Named moves come first, each a turn or a mirror and shown by rows before and after it. Which of them, in which order, take the first row of each pair that follows to the second? Write the first one first, as in the answered first pair.
Zazud (before -> after):
[  8  -2   0  46   2 -16  27  26   5  28  -6  16  88   8  39 -15  16  15
   5]  ->  [-17  -7  -8  23  11 -47 -50  13 -13  29 -10  12  80   2  -9 -30  -4 -17
  11]
[-26 -15  -8   4  10   2  70   4  15  45  87  19  -5  17 -13 -12  78   8
 -50]  ->  [-52 -19 -13 -19  20 -37 -12  -8  -6  48  84  12 -12  14 -65 -21  53 -27
 -41]
[ 53 -13  -8  11 -17  19  22 -13   8  -7 -17  11  37 -29  57  36   3   6
 -14]  ->  [ 30 -23 -14 -17  -7 -17 -70 -29 -11  -7 -20   5  30 -40  -2  26 -24 -33
 -10]
sepe (before -> after):
[ -3 -21 -32 -15 -30  60 -29  20 -14 -13 -24 -26 -20 -20  10   5 -46  26
  -6]  ->  [ -7 -14 -34  -7 -29  74   2  21  -8  -9  -2 -26 -21 -19  17   4 -32  37
 -10]
[-22 -20  12  -2 -21   1 -42 -25  17  -9 -54  -4   6   4 -12  16 -28 -76
   8]  ->  [-62  15 -14  19  -4  34  23 -11  13  19  71 -11 -27   1 -11  -3   6 -41
   2]
[-16   1   7  10 -11  15 -28   6 -12  78   6 -25 -34  50  -3 -31   5 -14
  16]  ->  [  7 -15  18  20 -22  22   9   9   1  69 -23 -15 -16  61  26 -20  21 -10
  10]
[ 37  14   4   3  -2  -5  16  -9   6  -7 -40  -8   5 -11  33  20 -23  10
  10]  ->  [ -3  34 -12  -6  15 -13 -27  -8 -16   3  12 -18 -23 -25  -7   3 -39   5
  15]
Tate (before -> after):
[ 29 -16  18  -7 -21   8 -44  14   1 -38 -98 -10  20 -30  -9  13 -84  19
  22]  ->  [  29  -23   20  -11  -21    9  -42   11    2  -38 -100   -8   22  -29
  -13   13  -83   14   21]
[ 17  16  35 -14  26 -23  34  -6  16   2 -51   0 -12 -36  33 -12  -3  34
  18]  ->  [ 19   2  43 -17  23 -33  32 -11  15   3 -55  -2  -1 -31  27 -15   7  20
  14]
[ -2 -25   0 -20  10 -20  13 -21  23  13  61  11  19  20 -36 -12  71 -64
 -34]  ->  [-21  40 -35  -7  19  45  36   8   8   1  98 -12 -45 -12  -8   0  15  16
  -8]
[-45  34 -30 -10  23 -14 -54  -6 -19  12  68 -26 -44  -8 -49   4 -33  18
  23]  ->  [-29 -10  -2 -22  23 -62 -70 -26  -6  21  38  -6   4  14 -67  -7   9 -41
   3]
Zavi (before -> after):
[ 31 -11  21 -11 -27  -5 -12   2  -1  -8 -37 -15  -6  17  28  11 -28   2
   2]  ->  [-12   1  -1 -21 -10 -14 -39  -3 -18  11  28 -20 -29   8 -19  -9 -23 -10
   2]
[ 29 -25  -7 -15 -45  -3 -18   6  42 -10 -18 -29 -11  22  23  -5 -25 -11
 -11]  ->  [ -5 -17 -20 -21 -38 -13 -39   2  30   3  30 -30 -25  11 -11 -21 -23 -18
 -11]
[-33   3   5  -9  11 -30 -51  14 -32  27  13  21 -30  -7 -40 -22 -12   0
 -14]  ->  [ 23 -13  25   3 -10 -15 -10  17 -10  -2 -75  27   0   6  28   9 -20  19
 -10]
[ 39 -27  18  20 -33  10  63   3  20  -6 -30  16  14   9  47  23   6  16
   3]  ->  [-35  -2 -11   0  -4 -12   4  -4  -7  30  86   2 -22  -9 -34 -15  11  -7
  -3]
zop (before -> after):
[ 14 -40   8   7 -64 -14  21  -5  41 -27 -64   3  30 -21  16  28  -1 -46
  -3]  ->  [-15 -46   2 -12 -48 -38 -32 -13  23 -17 -35  -4  21 -27 -34   7  -7 -74
  -6]
[ 17  -6   4   3  -2   7   5   1   0   1  -4   1  -6 -11  -5   7 -18   5
   4]  ->  [ 19  -8   2   0  -3   1   2  -1   0  -1  -9   0  -4  -6  -6   4 -15   2
   5]
[-20  -3  -8  -4   5 -22 -22  -6   5  12  25  -1  -1  -2 -25 -16  -2 -10
  -2]  ->  [-23  13 -18   4   7   0   1   2   4  12  38  -8 -15  -4  -9 -11  -9  12
   3]
Now pairs of rows:
Between the rows of a pair lie two moves.
[-30   7 -15 -16 -11   3   4 -23  14  61  59   0   7  -4 -26 -15  43 -21
 -32]  ->  [ 27   4   1   3 -35  39  55  -9  33  31 -29   5  21   1  51  23  18  20
 -20]
Tate then Zavi
[-19  -9   4  -1   2 -22 -37   5  17  14 -24 -13   3  32 -19  -4 -14 -45
  -6]  ->  [-14  20  -7  23   0  28  46  21  27  16   9 -13  -8  31  22   1  -5   3
  -6]
zop then Zazud
[-17  14   5  -9  11  -2 -34 -16   5  -5 -25   2  -6  -4 -10 -13 -16  -6
   8]  ->  [  4   6  12  -3   2   7  -5 -15  15 -12 -47  10   9   3   9  -6  -5  -4
   5]
sepe then sepe
[-16  -3  -3 -17  -6 -23 -66  -8  -9  -3 -23  17 -19   7 -36 -23 -50 -44
  19]  ->  [ 31 -27  20  -4 -24 -10  -9  -8  16 -17 -77  26  14  25  16  -7 -28 -36
  11]
sepe then sepe
[-36  28 -18  10   3  10  25   4 -13   7  72 -10 -31  -7 -22 -16  24  25
  -1]  ->  [-34  11 -13 -13   3 -23 -63  -6 -27  -7  19 -14 -32 -15 -54 -13 -16  -7
  10]
sepe then sepe
[ 19  28 -12   0 -32  42  91  38 -17   5  33 -17 -42 -15  37   2  28  86
  12]  ->  [  2 -44  10 -25 -26 -55  32  -1 -11  34  47   8  19  10 -40 -36 106 -29
 -24]
Tate then Zavi
[  6  22  36  -1  28  18   2  -4  -9  12  19  45  28  12  12 -18  37   4
   1]  ->  [  3  43  27  -2  32  33 -27   1 -24  -1   6  34   3  -3  14  -9  -9  30
  20]
sepe then Tate
[-27  -1 -13 -28  -9 -38 -52  -5  -6 -14 -27   7   8  -7 -27  -5   3 -19
   2]  ->  [ -1  10 -10 -10 -19  -5 -11   5   4 -31 -69  -1   5  -5  26  16 -17  19
  12]
zop then Zavi
